Each path below is one point turned by a fixed rotation once a step. After each direction that follows a path, write how fast that rotation turns it, in degrees a step (0 if it stays still).
Each turn is a multiple of 5 degrees from 10 to 175, or 0.
Each row of a path follows its step; steps can be skipped.
path 1
step 1: [-22   7  10 -13  -7  -3   0  -4 -11 -14  29  16 -14 -15 -21 -14 -13   2
  23  -2  -4  14  21  -8  24  20   0  -8 -15  11  -2   3   1 -16   7 -18
  -4  21  18  19 -11  -3   2 -19  -4   1 -20 -36   5  18 -30 -22 -40   4
  19  -1   7 -29  -7]
step 3: [  1  -9 -39   2 -12 -13  14  27 -24   6   0 -27 -13 -12  12  -8   7 -10
 -12   9  21 -10  -9 -25 -13   8   9   3 -32  25  11 -13 -21 -23  10  -7
  -4   2  12   9 -19  -9   2  -8  10 -15  -8  10  -6   7 -20  10 -22   5
 -25   8  -3 -37  24]
step 4: [-26  -5  -6 -15   4  -6  18  31   1  -1  30   0  -7  10  19   4  -4 -12
  -5   3 -18 -34  18  20  19 -45  -6  10  -1   7   3 -12  -4  -3  19  -3
  -2  14   6  13 -10  22  17   4   8   9  -5 -45 -17   2  -5  -7 -11   1
   1   1  27 -19  20]
step 7: [-14  -7 -14  16   4  -7   7 -17  13 -11  -3  -2   7  -7  -9   9 -44 -34
   0 -19 -29 -13   7  11  14   3 -24  15  26  24  -5   8 -21 -12  14  17
  -5   7 -43   9  10   7   7   3   6   3   5 -21 -19  -7 -25  -1   7  14
  -5  22  13 -14 -10]
step 9: [-26  -8  -7 -29   2 -14 -12  -9   0 -24   0  18  11 -12   9  22  -3  -3
 -31 -20  -3  -2   8  -7  -5 -13  13 -30  12  -1  22  11 -14  -4  -5  14
 -28   8   0  17 -34   7   6   0  17  -1   9  -8  -2 -15 -15  -7 -24   3
  36 -13  -7 -36  -2]
step 10: [  3 -11 -15 -10 -41 -21   0 -20  -3 -15  14 -31  17   0  -5  -8 -44 -10
 -16   3   0 -26   2 -29   1   3 -13   4  -3   8   9  -3   4 -18  -6  13
  25 -10  -5  -5 -21 -19  18  -6  19  -4 -18  -8  -1  24 -14   9 -15  11
 -15   1 -13 -34   0]
step 11: [ -3 -26  -5  -6  -2  -4  10  20 -11   1  14  16  14  26   5   6  21   4
   8  16   4  -7  34  10  19   9  14  -3 -26  21   6  15  23 -24 -15 -14
  10  13   5  18  -5   6  26  21   4   5 -20 -19 -15  20 -12 -12 -30 -12
   3   6  10 -35  13]
step 13: [-16   5 -22  -5 -17   3  37  -3  10   2 -12 -36 -28 -17 -16  -9  -8  -5
  16  -7  29 -14  -3 -23  17  12 -14   2 -17  26   7 -16  24  -6  19   2
 -12  19   1   5 -14  25  23  -8 -13  -6  -8   1 -18  14  -6 -10 -14  15
  -7 -10   0  -6  32]
step 14: [ -1 -18  10   4  31  17  21   3 -12   7   4  13  -3  -6 -13  33 -17   8
  -7  -4 -11 -25  13  -2  11  -2  11  -7  19  28  -4 -17  -7 -18  -5 -11
 -11  10 -28  37  -9  18   1   4  -3  10  -6 -36 -31 -12  -9 -15 -10  31
   4   3  24  -2   8]
step 15: [ -5   8 -19  17  -8 -15   6  -7 -21   9  -1 -14  -6 -16 -10   6  -9  -1
  -7   7   0  -3 -40  10  36   8  18 -14  21  36   6   3 -14  11   9   6
  11   2 -14  -4 -25 -20  12  21  30 -17   7  -1  -8 -22 -26 -17  -7  11
 -34 -14   5  -4 -15]
step 16: [-30  -4 -20 -15  -5 -19  15  16  28  18 -30  19  -5 -12   0   4   0  -3
 -22  -8   2 -14   8  -7  16  -1 -16   1 -23  26  24  10  -8 -13   1  -7
 -11  -2 -15  -4 -17   4  15   3   6 -31   3  -6 -10 -20  -5  -7   3 -15
  30 -31  21 -33  -1]
Speeds:
[ -1   3   0   4  -3  -4  -4  -6   0  -1   5   4   3   3  -5   3  -1  -1
   6   6  -2  -3   1  -2  -4   2   3  -3   3   1  -3 -10   4  -4  -5   4
   3   0   9   5  -6   4   3   0   0  -5  -6   0   5  -6   4   1   1   7
   1  -6   6   2  -6]
80
[-2 -3 -3  4 -6  5  2  3 -6 -3  4  3 -2  4  8  2 -7  0  1 -4  7  4  7  4
 -1 -3  5 -4 -2 -2 -3  3  3 -4  1  5  3  2  0  3 -2 -9  3 -8 -7  3 -4  2
  3  4  4  5 -6 -1 -2 -6 -3 -1  3]
40
[ -4   5   3   6  -1   3  -6  -4   0   5  -3  -4  -4   1   0   2  -2  -3
   1  -4  -3  -1  -1   1   0   2  -3   0  -1  -8   7   9   4 -10  -1   1
  -4   0  -7   0  -3  -8  -1   0  -2  -1   3  -3  -1 -13   4  -5   0  -3
  -1   0   3  -1  -7]
40
[  2  -5  -1   2  -2   4   3  -3   0   3  -1   6   3  -8   0  -2  -4   3
   3   5  -3   5  -1   2   4   7   2  -2  -2  -8   8  -3 -11  -8   1   0
  -3  -6  -1   0  -3   2  -1   1   0   2  -4  -4   1   2   3   6  10   2
   0   1   0  -4   6]
160
[ -4   0  -4   5   1   4   3   4   0  -2  -6   0   6  -1   1   4   0   4
  -4 -10   0  -4  10  -7  -4   2   0  -4   2   1   2   0  -4   1  -4   1
  10  -1   3   6   4   0  -4  -2  -3   3   3   1  -1  -5  -6   3  10  -2
   3   5   5  -1  -3]
155
[  4  -5  -5   6  12   1   1  -1  -1   0  -1   0   2   6   2  -5   6  -5
  -8   3  -1   3  -4  -3  -2   2   5  -6   5  -1   0   1   4  -4  -4 -10
  -3  -1   3   9   1  -2   3  -3  -3  -2   3  -2  -5   0   4   0   2   2
  -1  -2  -9  -2  -1]
125
[ 6  1 -7 -4 -6  1  2  0  4  1 -5 -2 -4 -1 -4  5 -1 -6  0  1  1  6  0 -4
 -1  2  4 -1 -2 -6  2  3  1  2  7 -9 12  4 -1  2 -4 -1  5 -1  4 -4 -1  4
  7  1  1 -5  2  4 -7  6  0  4 -1]
145
path 2
step 0: [ 13 -27  -7 -15 -20  24  -8 -13  12  -6   8  -4   4  -7  -9   1  22   4
  -9  28   5   2  10  -5  23 -54  -7  -5 -15 -16  -7 -12  13   3 -13 -13
   9  13 -27   5   4  -7  12  -6  16 -20   2  22  30 -19   4   9  -5  20
   1   3   6  -6  -7]
step 2: [  5   3  19  -6 -11  -4   8   4   6  26  10  -8 -18  11 -15   0  12 -30
   0   0  -5 -11   6 -21 -24   0   8  11  12   9   6 -21   3  10 -24  37
   1  21   6 -33  -2 -30   8 -25   9  -6  -8 -23   9   1  22  -5   5  -6
   2  27  -2 -23 -16]
step 5: [ -5 -30  12  20 -15  23 -15 -20  28  11 -10 -15 -15  -2 -18 -12  34 -39
 -12  11  -1   9 -14 -10   3   1  15  -1   7   1   1  -9  21  27   1  21
  -7  -1   8   2  -3 -16   5 -21  12 -11 -19   1  10   1  25 -16   0  15
  11 -15  -3  -5 -10]
step 6: [ -6  -4  22  11   0  -9  -1  11  20   4  -3 -13  12  -5 -33   9  10  10
  21  13  10 -17  -4   4  20  -6  16 -14  21   0 -21 -39   7  11 -15  -8
  -4   4 -24   6   6  25   5   7 -28   5   7  -1  -1   8  -6   3 -26  16
  32  -3   2   6  36]
step 7: [  0 -11  42 -16  10  -2   2  34  -3   2  -9   2  12  16  34   4 -10  -3
  23   8   6 -17   8   1  13  -2  11  13  -3  17   8 -14  18  -6 -24  14
 -13  14  30  15  -4 -16  18  -4   8   8   8  -7  -7  13   2 -34  16   6
  11  14  -5 -25   8]
step 8: [ 17 -27  -2  17  -1  43   6  -3 -15  -4 -13 -32 -20  12  -1   0  28  -7
  -7   3   8   4 -22  -6   8 -11   6   2   0   8  16 -12  -1  17  -7 -15
  20  -1  -1   7 -14 -17  -9  12  -6  -2   9   6  22   2   9 -30   1  33
   9  16  18 -12 -25]
step 10: [ -3  -2   6 -24 -10  12 -19  21   6  -6   6 -15  -7 -10  15 -15  11 -24
  29  18 -14  -4 -23 -10  18   1   4   1 -10   1  -9  13  20  -5 -26   0
 -19   2  37 -22  -8 -31   3 -17  11  -4  -5 -14 -15 -16  19  -2   7  -5
  12   9 -26 -21  14]
step 12: [ 12  -2  25 -32 -12  -8  29  -9  -3 -11   0  26   5  -3  16  17 -15   8
  20  34  12  -3   9   7  17 -26  32  -1  14 -11  20 -19  26  19   5   8
 -11   1 -11   0 -15  -3  -2  -7  -2  -7  20  11  -6   8   7  20  21  -4
 -11  16  12   4   9]
step 13: [ 16 -28   8  -7 -20  13 -12   4  20  15 -17  -3  10 -16   1 -26   6 -26
  17  10   0  16 -17  -7   7 -12   8 -28 -24  -5  16   3   8 -14  -4  -9
   7 -17  26  -4  -7 -37   4  -6  -8 -11 -11  13  -8 -13  16  -9  -4  -9
   1  33  30   2  -2]
step 14: [  0  -9   8 -20 -10   1  31   2  26  41   6 -30 -21  16 -40  20  -3 -13
   3   7  12  11  -3  -2  -4   8  12   2   6 -21   8   8   2 -16 -12   1
  21 -16 -28  -8  -7  12   4   0 -10   1   4  -6  12  10   9 -14 -16   5
  25   9  -5  17  15]
step 15: [  0  10  32 -19 -15   7   9 -25   8   3  -1  -3  18 -11  15  31 -17  -2
  23  38 -14 -10   3 -17  12  18  20  -8  11  -3  20 -14  -4  -8 -22   3
  -9  14  -9   6  10 -24  14 -18 -10   2  17  -8   4  -2   7  15  20  -2
   9 -15 -23 -25   4]
Speeds:
[-2 -4 -1  3 -3 10 -3 -1  5  6  1 -1  3  6 -7  0 -3 -4 -1  4 -6 -4 -6  0
  1  2 -1  0 -6 -5 -1  2  3 -2  2 -6 -2 -4  0  5 -5  9  1  1 13  4  2  4
  0 -3  3  6 -2 -5 -1  1 -4  3 -3]
80
[-8  0  6  0 -4  1  4  0  2 -4  4  2 -3 -4  7  8  4  5  5  4 -2  1 -5  0
 -3 -4 -2 -3 -4 -6 -4 -7 -2 -3 -4 -4 -1  2 -4  2 -2  3  7  4 -3  2 -3 -1
 -1  5 -7  7  6 -3 -2 -7  6  4  1]
125
[  4   3  -1   4   1   3   9   1  -3 -10   2   1  -3  -5 -14   6  -1   4
  -2  -1   2  -3   3   4   1   0   0   0   2  -2  -1   2  -1  -5   1  -1
   6  -6   1   0   0   6   5   1   2  -4  -4   7  -7  -1  -1  -4   1   1
  10   2   1   0   3]
135
[-4  0  0 -7 -2 -7  4  6  1 -2  4 -6 -2  7 -3  0 -8 -6 -1  0  0 -1  3  4
 -7 -9  2  6 -3  4  2  1  6 -1  2  4 -1  0 -5  0  1  4  6 -3  3  2  0  0
 -7  3  4 -2 -2  3 -8 -7  3 -5  0]
145
path 3
step 0: [ -1 -12 -15  11 -13 -12  -1  15  -8  18   1  11  -1  -8 -13   3  -3  18
  -5 -26  19  10  -4  -9 -23   2  10   1  -6  44  12 -17   2   7  26  -3
  -5 -15  23  -2  -1  14   8  16 -16  12 -22  22  38   0   1 -28  14  19
  21   6  14   6  -3]
step 1: [  4 -28 -13  -8 -21 -28   6  14  22  -3 -11 -30 -22   8 -23 -12   1 -14
   0 -15  -5  18   7 -10  -5 -18   7  -5 -16  11 -19  -5   3  -7   3   8
  27 -10   8  -7 -13  -9   4  14  14 -16 -19  26  39 -14  -7  -8  -5  16
 -15  -5  -5  17  12]
step 3: [-19 -10   2  -3  -2 -17  21   3  13   8 -29 -19  -1 -18  -3 -32  -6   2
  -9 -20   5  25 -21   6  -9  23   8 -12 -27  10   8  -3 -28  -2 -12 -22
 -12  -2 -17 -26  19  -4  -9  -9  -6   1  10   9  -2  15  13  21  -9  16
  24  19   5  14  -5]
step 4: [  7 -10 -10  -6  15  -6  -4  10 -13  15 -17 -12  13 -20   3  -6   2   1
  -5 -25  16  26 -11 -11 -15  16  34  -4  -2  -1  27 -15 -13  -4 -12  11
   7 -12  -2  -9 -13  30  40   6 -32   0 -18  25  -3  11  -2  12  10  15
  -4   8 -17   9  13]
step 6: [ -6 -23 -24   6  -4 -13   9  17  24   3   9 -47   2  14 -15 -18   2   6
  -3  -8  -8   8  -4  13   5 -44  14  -8  11  22 -14 -21   5  -7   0   1
  17   7   0 -16  13  18   7  -2   4   8   0  22  21  -9   1 -21  18   9
  20  -5   9   7  14]
step 7: [  9  -6  -7 -18 -22  -6  -7  12  16  -1  -8  -1 -14 -14  12 -17   9   2
 -30  -6   6  17  -8   9 -20  -7   5 -28  -3  10 -10  -2 -13  -5  -7  -9
   5 -11  25  -4  35   3   5 -29  24 -25  -7  18  23  -1  27  -6  11  31
  17   6 -14   5  -2]
step 8: [ 19  -5  19   1  -5 -18   9   2   5   1  -8 -10   9 -29 -10  -8 -15   5
  11  -8  -1  26 -26  -5  16   9  14 -13 -34  26  -2  -5 -20   6   9 -16
 -11  -5  -3  -1   4  -2  25   4   4  -4 -10  29  19  11   9  12  -2  35
   0  39  11   7 -13]
step 10: [-28 -37  -8  16   2  -9 -25   9   2  -4  -9 -27   8  -8  -6   2 -18  17
 -18 -27  -9  12  -7 -15  -2   5  11  -2  27  19   7 -29 -28  -1   2 -26
   3   5  27   3  -7  15  -7  -2 -14   6  -7  14  -2 -11   7  13   0  -3
  15  -3   1   9  30]
step 11: [  4 -25 -11  15 -10  -3  13  37  35   5   2   2  -3   7  -6 -24  -1  15
 -11 -21  23  10  -7   6 -36 -12   9  -3 -14  24   8 -14 -17 -16  -1  -4
  20   0   6 -20  13   4   1   7 -21  13  -4  16   1  -6   8 -31   6   6
  25  -7   9  13   6]
step 12: [ 18  -8 -22 -34  11  -9  -2  29  33 -13  -5   4  -9  -3 -11 -24   4  -4
   4 -13  10  27  -1   6   4  -7  17 -19  -1   6  -8   2 -16   5 -10  -8
   8 -14  20  -9  -5  17  15 -11   9 -18 -23  21  34   7   4 -16  -4   9
 -16  20 -19  12   9]
step 14: [-27 -16   7  -4   0 -13  15  -5  -9   1 -40 -41   6 -11 -14  -8  -2   2
 -14 -28   4  11 -13  17   3  -6  -4 -14 -12  12   5 -23   4  -5  -1  -2
  -2 -13  -4 -26 -16  23   2   4  24  -3   7  13   7   8   9  32  14  22
  26  -3  -8  11   2]
Speeds:
[ 1  3 -2 -5  0  3 -2  1  1 -3  0  2  0 -4 -4 -7  1  1  6 -2  2  3  4 -6
  2  4 -1 -8  5  1 -2 -5  0  3 -3  4 -4  3 -2  3 -2 -8  7  9 -6 -1  8  0
  0 -4  8 -4  4 -7  8 -5 -1 -2  4]
60
[  3   2  -3  -4   5   3  -2   7   1  -4   5   0   4   4   2  -8   6  -3
   4  -3  -2   2  -1   5   1  -3  -7   6   6   4   0   7  -3   3  -5   0
  -4  -3   3  -5  -4   8   0  -5 -10   6  -2  -3  -4   1  -2  -6   3   4
   1  -4   1   2   2]
55
[ 3 -4 -4  2 -8  6  3 -6 -5  2  0  9  9  5  5 -1 -1 -1 -8 -1  5 -4  2  2
 -4  0 -5 -4  0 -1  4 -1  4 -3 -2 -2 -6 -5 -1 -3  3  5  6  6  4  6  1  0
  1 -2  2 -7 -4  2  2 -2 -8  1 -2]
160
[  7   5   6  -3  -3  -4   7   1  -2  -2   4  -1  -5   0   2  -7   6   2
  -3  -1   0  -4  -4  -4   1 -11  -4  -1   1  -2  -1   2  -4   4  -2  -4
  -3  -3  -7   5   1   1  -3   0  -1  -2   2   2   2   6   8   6  -3  -4
  -2   9  -8   3  -1]
70
[ 3  1  7  1  2 -1 -5 -1 -6 -3 -6 -7  7 -7 -4 -1  1  3  0  3  1 -3  0 -5
 -3  6  4  2 -7 -4  4  7  3  5 -8 -6  2  2 -1  0 -5  5 -3 -3 -1  8  6  3
 -3 -7 -1  1 -2 -1  6  0 -6 -3 -1]
65
[-3 -3  0 -3  8  5  7 -4  4 -8 -3  6 -3  0  8  1  1 -3  0  2 -3 -3  0 -8
 -4  1  4  5  1 -2  6 -4 -2  2 -2 -4  4 -3 -2  0 -3 -1  2 -2 -4 -4  4  3
  7  3  1 -7  2  7  3  4  4 -6 -9]
90
[ 1 -6  9  2  2 10 -6  3  4 -2  0  8  2 -1 -1  1 -4  7  2 -1 11 -1 -7  4
  5 -7 -5  1  0 -3 -2 -1 -6  3  0 -7  6  0  2  0 -3  1  3 -1  5 -3  2  2
 -2 -7  4  0  1  1 -3  1  5 -2  4]
25
path 4
step 0: [ 28  10 -20   8 -24 -16 -11 -22  13   4  -9  10  -9  10   7   2  14 -16
  -4  30  -6 -20  -5  13  28  14  38  26   2  -7  25  -1  15  12  -7  -1
  19   5 -13   8 -12  -9  -6   4   0  -5 -10 -15  11  18 -32  19  -3  -5
 -16 -12   9   7  -1]
step 2: [ -4  17   1 -12  11 -11   5  11  -5  -6 -22 -19   0  44  13 -14   7  17
 -15  -2   0  23  17  -5  15 -14  19  20   6   1  -2  -2  -8 -11 -20  -9
  26  16 -18  -2 -20 -21  -7  31   0  -6  23   3   3  -6  -4   5 -11 -15
  17 -22   8   9 -32]
step 3: [  9   3 -19   5 -15 -12 -13  -3  -5  -3 -24  -6  -8   8  10 -11  21   1
 -26  -6  -9  11 -10  -7  20   0   8  24 -11  -1 -18 -14  10  27 -25 -15
  -7   7  -2 -18   3  15  16   2 -18 -53   3  15  -3 -12 -21   1   0  -7
   5  16 -11  -1 -29]
step 4: [ 25  19  38   8 -11   2  21   2   1  -7 -21   5 -16 -11 -14   6  18  -2
  17  18 -13   6  -1  -7  21  31  13  -6   7  -4  -1  -9  14  -4  14  -6
 -12  10 -16 -31   2  -6  22  30 -15 -18  -1  -3  -5  -8 -28   3   4  -4
  -3  -8  -2  17 -28]
step 6: [-10  10 -15  -7 -13   2  -4 -27   0   3  12  -6 -23  19  12  -2  -1   4
 -22  14  -5 -17  17   3  16  11   4  12 -11 -10  23 -26  31   1   2  16
  17 -10 -28   9  -4  -9  10  -5 -17 -11  13 -11   6  -5 -39  31  -6 -19
  16  -8  13  19  -1]
step 7: [ 13  23  17 -21 -19  -9 -16 -11  25 -33 -20   7  -9   8  17  -5   1   7
   2   8 -17  -3   0 -12  24  -9   8  33  -4  20  -5  -9  23   3 -11 -16
  -2   6 -11  25   7  -1   7  15  -3  19  21  -4  28 -21 -24   2  12   9
  -4  17  -2  18  -1]
step 8: [ -2   3  13   4 -13 -24   3   2 -16 -19  -1 -17  -4  18 -11 -25  28  -9
   4 -10   3  26  13  -4  14  -7  19  25   9  -9 -16 -12  12  -7 -28  15
   3   1 -44  -2  -4  -7  18  31   2   2  15  -4  27  -5   9  -5 -20  -7
 -17  -8   1  -6 -13]
step 9: [ 14 -23 -10   2  -1   0 -12 -13   5  26 -31   9   3  10  13   3  28 -11
 -21   8  12  13  -4 -19  25  -5  15   4   5   6 -11  -3  10  -1 -22  13
  -3   0 -15   6 -30  17   6  26 -36 -18  -1  16  -4  -6 -24  -8  -1 -22
 -12  -5   8   7 -23]
step 10: [ -1  -6  17 -12   0 -12  -1   9  23   6 -13  12  -3 -24 -18  -2   2  -4
   5  11  -7  10  -4  -3   1  30  -5  32 -10 -15   8   9  -1  -6   5 -18
   8 -17 -19  -9   5 -15  19  12 -40 -31  18  15  16  -6 -32   7   5  -5
  -3 -11   6  19 -32]
step 13: [ -4  21  27 -23   0 -13 -12 -11  16  -9  -9   6 -25 -12  -1  16  24   0
  -2 -22 -23   6   1   1  13  -6  22 -13  -7   9  -3 -12  33 -15 -20  20
   7  -2  -7  21  13   3  15  33 -12 -17  12  -6   7  -9 -28   2  10   3
   1  11   3  24  17]
step 14: [  1  -3   4   5 -21   2  -7  12   4 -23 -25  -7 -10  -5 -11  -4  12  -3
  21  -6   1   8  24   9  10 -22  -9  17   8  -1 -21 -11  12 -31 -15   4
  23  -2 -44  13   6   7  10  25  -1  11  -3  36  20  17 -18   8  -2 -21
   4  -1   9   2 -14]
Speeds:
[ 1 -5  1  3 -2 -5 -3  1  5 -2  4  1 -3  6  1 11  2  1 -4  3 -1  2 -2  2
  1  3  4 -5 -2 -3 -1 -4  5  3  3 -7  2 -7 -1  0  6  1 -9 -4 -1 -5  1  3
 -1 -2 -7 -7  5  9 -5  2  6  3  0]
115
[ 3  0 -1  5  4 -4 -3 -1 -3 -2  6  4  0 -5 -4 -5  4 13  2  0 -9  2  3  0
 -7  3  2  4  0 -3 -7  0  7  6  1  3  1 -7  3  4 -3 -1 -2 -2 -5 -5 -4  1
  5 -4  7  5 -2 -1  1  0  2 -3 -1]
155
[ 3 -1  3 -1 -5  0 -4  3  4  2 -8  4  0  7  3  0 -4 -3  3  2  2 -4  3  0
 -4 -5 -2  1  1  1 -4 -1  1  0 11 -4  2  6  5  6  3 -3 -5  5 -5  2 -9 -4
  4 -3  8 -1  5 -4  0 -7  0  5 -8]
145
[ -3  -7   1   1  -3  -3  -7   1   0  -2  -4  -2  -1  -3   2  -2   3  -3
  -3   1   6  -1  -1   3  -2   2 -18   9   0  -6  -1   2  -1   4   0  -6
   1  -3  -1   0   3   3   6   0   4  -5  -1   1   7   3   5   0  -3   3
   1   7  -2   2   2]
160
[  0  -1  -4  -2   0  -3  -1  -4  -3   5 -10   0   0   0   6   0   4   2
  -1   1  -5  -2  -4  -5  -4   4   1  -3  -8  -5   2  -1   2  -3   3   1
  -3   8   3   5  -1  -1   1  -8  -5  -6   4  -3   6   8  -6   2   5  -1
  -2  -2  -6  -5   6]
115
[ 4  7  4  3  2 -3 -3 -2 -3  0  0  0  0  5 -1 -5 -6  3 -6  7  0  5 -3 -2
  6  1  2  2 -2 -7 -3 -7 -3  8  3 -9  3  4  4 -4 -7 -1  0  2  5  1 -4 -8
 -6  5 -5  4 -6  0  1  3 -2 -2 -1]
10
